One turn moves each row of this set onto another row. After a few examples, where does it send each row asked below?
Puv: [-13 -48   5 -32   2  30 -13   5  -9 -32 -20  31]
darol: [ 15 -68  20 -36  -2  20  -7   6  -4  -5 -31  33]
Zufe: [ 13 -46  12 -16   7   9  25  16  -5 -34 -28  10]
nusiv: [ 18 -46 -10 -56  34  21 -32 -14  -4 -22 -12  34]
neki: [ -8 -41  -2 -33   4  30 -19   4  -6 -37 -15  33]
Gid: [ 27   8  15 -70  34  28  -7  21  32  70 -26   3]
pomo: [ 20  25   4 -51  43  19  25  28  29  44 -25 -25]
vid: [ 23 -67   8 -30  20  23 -15 -11  -6 -18 -50  11]
Zera: [  6 -74  18 -49  21  17  -2  -8  -9  -7 -29  26]
fafez: [ 11  35  16 -68  20  53  -6  23  56  26 -34  -9]
rer: [  0  30 -12 -44  20  59  15  -6  32  46 -35 -21]
Pobav: [  7  30  22 -58  18  48  10  28  53  21 -41 -21]
Lik: [  3  25 -11 -49  20  63  -1 -11  35  53 -32 -13]
viku: [ 24 -20 -19 -22  18  12  -8  13   0 -47  -9  18]
Mume: [  5  17  32 -64  11  50   9  29  50  33 -48 -15]
mupal: [ -4  20  -1 -43  16  57  19  -8  33  53 -41 -22]
minok: [  9  21  28 -72  15  53  -7  21  55  35 -40  -6]
bokis: [ 29 -41 -13 -24  33  15 -19  -7  -4 -44 -40   2]
luvi: [ 22 -55   0 -19  27  14  -2  -4  -7 -35 -47  -6]
boza: [ -1  14  -1 -52  16  61   4  -9  34  61 -38  -8]
rim: [ 19   1  28 -60  32  22  23  28  27  65 -35 -16]
kebu: [  6  23  -7 -47  27  18  23  23  27  47 -48 -34]
pufod: [ 14  13  -6 -74  21  32 -23  12  34  68 -40  -1]
Dima: [-13 -45   6 -29   3  26  -6   9  -9 -36 -24  26]
mopot: [  2 -52   6 -32  29   8  25   4 -13 -33 -28  -2]
daku: [-12 -37  -4 -28   8  25 -10   7  -8 -42 -20  30]
tera: [  3   1  13 -60  15  27  10  17  27  69 -54 -19]
Voneg: [ 27 -41  -7 -44   6  23 -36   4   1 -20 -12  43]
tir: [ 30  30  -4 -64  45  25  -5  28  33  49 -16  -9]
Siko: [ 14  40 -22 -60  33  24  -9  17  34  44 -34 -19]
Kekad: [ 31 -54  -9 -35  26  24 -36 -14   0 -27 -41  18]
fusok: [ 14 -27 -22 -38  38  10  -7  -3  -7 -45 -10  12]

Puv -> neki
kebu -> tera
And these:
darol -> Voneg
pomo -> rim
nusiv -> fusok
Kekad -> bokis
mupal -> boza
Pobav -> Mume

One turn moves each row of this set onto another row. After a few examples, where does it send each row asked below?
Z: [ 24  -9  18 -11  50 -22  -8 -46 -31  56 -13 -19]
V: [ -9  25  42 -21  55 -69 -30 -15 -14 -21   5 -34]
R: [-15 -35  20 -33  62   4 -12 -17  -4  14  43 -36]
N: [-10 -35  16 -27  54   7  -3  -5   0  10  47 -32]
W: [-21 -18  28   5  51 -49 -37 -67  -5 -29 -10  -1]
J: [ 33   6  20 -10  36 -18   1 -20 -34  55  -6 -19]
E: [ -6 -23  26  28  12 -25   1 -28   6 -36   9  29]
A: [ 31  -7  13   3  26  -4  10 -26 -25  50  -5  -2]
G: [ 23 -24  12   3  39  -6   2 -46 -26  51 -14   0]
S: [ 14  19  24  16  -1 -63  -6  -8  -1 -32   7 -18]
B: [ 35   0  15   0  48 -56  37 -44 -19 -10  62 -45]
Y: [ 33 -18   9  14  37 -40  47 -52 -15  -9  62 -20]
Q: [-12 -39  15 -23  55  11  -8 -15   2  10  47 -21]
L: [-15 -42  17 -26  61   8 -11 -23  -2  19  45 -31]
F: [  9  -8  13  33  -5 -57  -4 -36  -1 -37  -3  -1]
X: [  8  22  36   6  15 -42   7  19  -6 -27  23  -2]
K: [ 20 -31   9  14  54 -44  31 -78 -16 -11  54 -24]
C: [ -1  -7  16  19  17 -67 -33 -53   0 -37 -16 -16]
M: [ 23 -11  13   1  65 -61  21 -69 -21  -3  51 -47]
U: [  6  18  23   4  21 -77 -29 -34  -6 -33  -6 -33]

B -> Y
C -> U
L -> R
And these:
W -> V
Z -> J

